One turn sends every row of this set to another row. A few are shown first. Where does it send the rows asked after them?
resof: [-31   5  37 -39  44 -12   7  16  25  -3   7  21 -23 -20  -2 -34 -29  24]
Pena: [  8  18  36 -14  16  18 -39  35  -1  -6  20  16  -3  15  40   5   7   6]
gevup: [ -4  -2   1   4  32   1   6  -5   6  -6  25  23  16  10  33  21 -17  35]
baf: [ 17  22  32   7  13 -20 -17  -5  24 -45  -1 -42  -1  12  31  -6  -8  17]
Sog: [ -5  22  42 -32  19 -38 -34  11  23  -3  14 -13  -6  12   7 -15 -19 -47]
zakam: [  4  35  -7  14  58  -6   6  18  23 -14  27 -36   1  12   8 -10 -16  10]
mer: [  7  -8   8 -39  20 -30   3  14  43  25  25  -3  -3  17  -2   0   7  12]
Sanu: [-18   9   1   9  57 -10  14  -4  16 -26  26 -11  16   1   0  -7 -20  47]
gug: [ 16  29  33  -9  20 -37 -20  44  36  -7  14 -16 -12 -18  28 -29  -4  26]
bip: [-20   5  65 -26 -24  -8  -3 -15  16 -14  28  -8  14   1   7 -20 -12   8]
pitis: [ 23  43   6  -6  27 -37 -14   6 -17 -26  -7 -14  -8   4 -14  -2 -13 -11]
zop: [ 12  22  42 -34  14 -42 -37   0   2 -28  -7  13  10   1  38 -15  -7  -7]
vav: [-31  19   7 -32   0 -19  -2   7   8 -13  32   0  29  31 -33   7 -39  24]
peba: [-10  22  23 -23 -20  -5 -26   8   5 -18  35   6  12   1  41  -9 -22  55]
Tezir: [-10  -1 -22 -34  36  18   3  12   5 -26  47 -29  14  13   8  -2 -31  18]
zeg: [ -4  25  -8 -33  45 -17  -8  25  31   4  21   1 -20 -30  -3 -21   5  30]
dupiv: [ 16   2  38 -18  12  -4   1  31  12   8  21  -7  58   4  -1 -13 -46  21]
mepi: [-15  18  11 -44  10 -20  22   2   8  -1  20 -59   9 -18  18 -15 -19  -9]
nomip: [-44  13  20 -19  20 -33   6  15  12 -31 -10  -2 -16  18  26 -31 -42  23]
Kap: [-15  33  43 -16  37 -44   2  15   2  -8   1 -28  14  10 -29   4 -10  40]
zorud: [-30  -7  20 -13  27   4 -11  29  30   0  50 -30 -15 -11  14  17 -45  11]
pivu: [ -7  10  12 -47  15   1 -16 -19  19 -19  15  -9  55  15   4   0 -51   5]
Vuzef: [ -7  21  37 -38  46 -24 -22  12   5 -15   5 -36   7   1 -34  -6 -14 -28]
deral: [-30  -1  32 -45  35  -2 -25 -16  34   4  -6  13  -6   1  22 -26 -19  33]
badum: [-11  24  19  15  19 -41 -37  -3  18  -1  35  14  15  -6  28  -5 -26 -15]
tivel: [ 12  19  27 -17  26 -35  15  51 -16  15  12  -7  -3 -20  24 -15 -20  21]
tipo: [-14  13  46 -19 -25 -11 -14  24  13 -22  40 -10   1  -6  20 -15  -4 -28]
Gaviv: [-10  18  54  -9  -5 -22   8 -17   8   0 -21  -3   2 -12  -8  -2 -11   0]
kezi: [  8  34 -20 -20  36  27   0  43  14 -24  24   3   5  -8  16  -8 -21  -1]
fiz: [-18   0  47 -51  29 -25  13  10 -33 -17  25  12  14   5   0   2 -17  27]
Lak: [-26   8 -21 -19 -13  -2 -24   7  35 -12  -9 -12   4 -13  -9   0  -8  10]
Mal: [ 15  48   0 -16  42  14  -7  31  14 -15  11 -30 -29   1   6 -11 -36 -10]
fup: [-15  23  14 -52 -11  -8 -39  -3  34 -11  24 -17  19  22  -5  17 -13 -10]
kov: [-16  -7  54 -36  12 -19 -19   6  26  -3  15 -39 -17 -20  -2 -34 -19 -10]
sulel: [ 10  19   9 -49  28   2 -33 -15  40 -44  -5 -23  15  10   7   4 -36  14]
guluv: [ -3  10  28 -39  20 -18 -34  34  -4 -12  39 -13  10  -3  29  -4 -10 -42]
veb: [  7  45  12  -6  40  21 -11  29 -12  -6   7  23   3  21 -19   3 -27  20]
Vuf: [ -1   3   8 -54  18  -7   4 -10   8 -20  14  13  33  -5 -35   6 -37  19]
bubin: [  6  15  -3 -40  21  27 -27  16  12 -22  45   4 -16  -4  42 -20 -25  12]
kel: [-25   5  24 -51  32  -7 -15  18  -9  14  35  22  -6 -13 -16 -32  -3  11]
lesu: [-14  11  28   8   8  -3   1  32 -28  -1  48   1   1   9  -9 -12   6  14]
Tosib: [ -9  22  53 -19  73 -13   0  13   1 -16  -7  -5 -13  11  24 -18 -22  23]
bagu: [-17  27  22  -9  -4 -10 -27  25   0 -17  -3 -30  11  30  28  24 -51   5]
nodi: [-22  42   0 -17  -5 -12 -16  35  -3 -20  31 -20  23  41  -6  10 -17   2]
Vato: [ -1  56  26 -18  18  12  36  26  23 -19   5   3   3   6   7   5   0   0]
vikop: [  4  21  33 -25  -4   5 -20  -2 -30 -29  27   9  31  -4   8  -7 -52   1]
noles: [ -2  23  38 -12  24   9 -33 -18   8 -15 -11 -17   8  -8  20 -10 -54  46]
bur: [-10  11  35 -31  21 -23 -10  12  48  -4   0  -6   9 -20  32 -35  -9  49]

sulel -> Vuzef
zakam -> vav
bip -> gug
Now find these:
Vato -> dupiv
veb -> vikop
bagu -> Gaviv
deral -> Mal
noles -> pitis
mepi -> mer
peba -> baf
kezi -> pivu
zeg -> Tezir

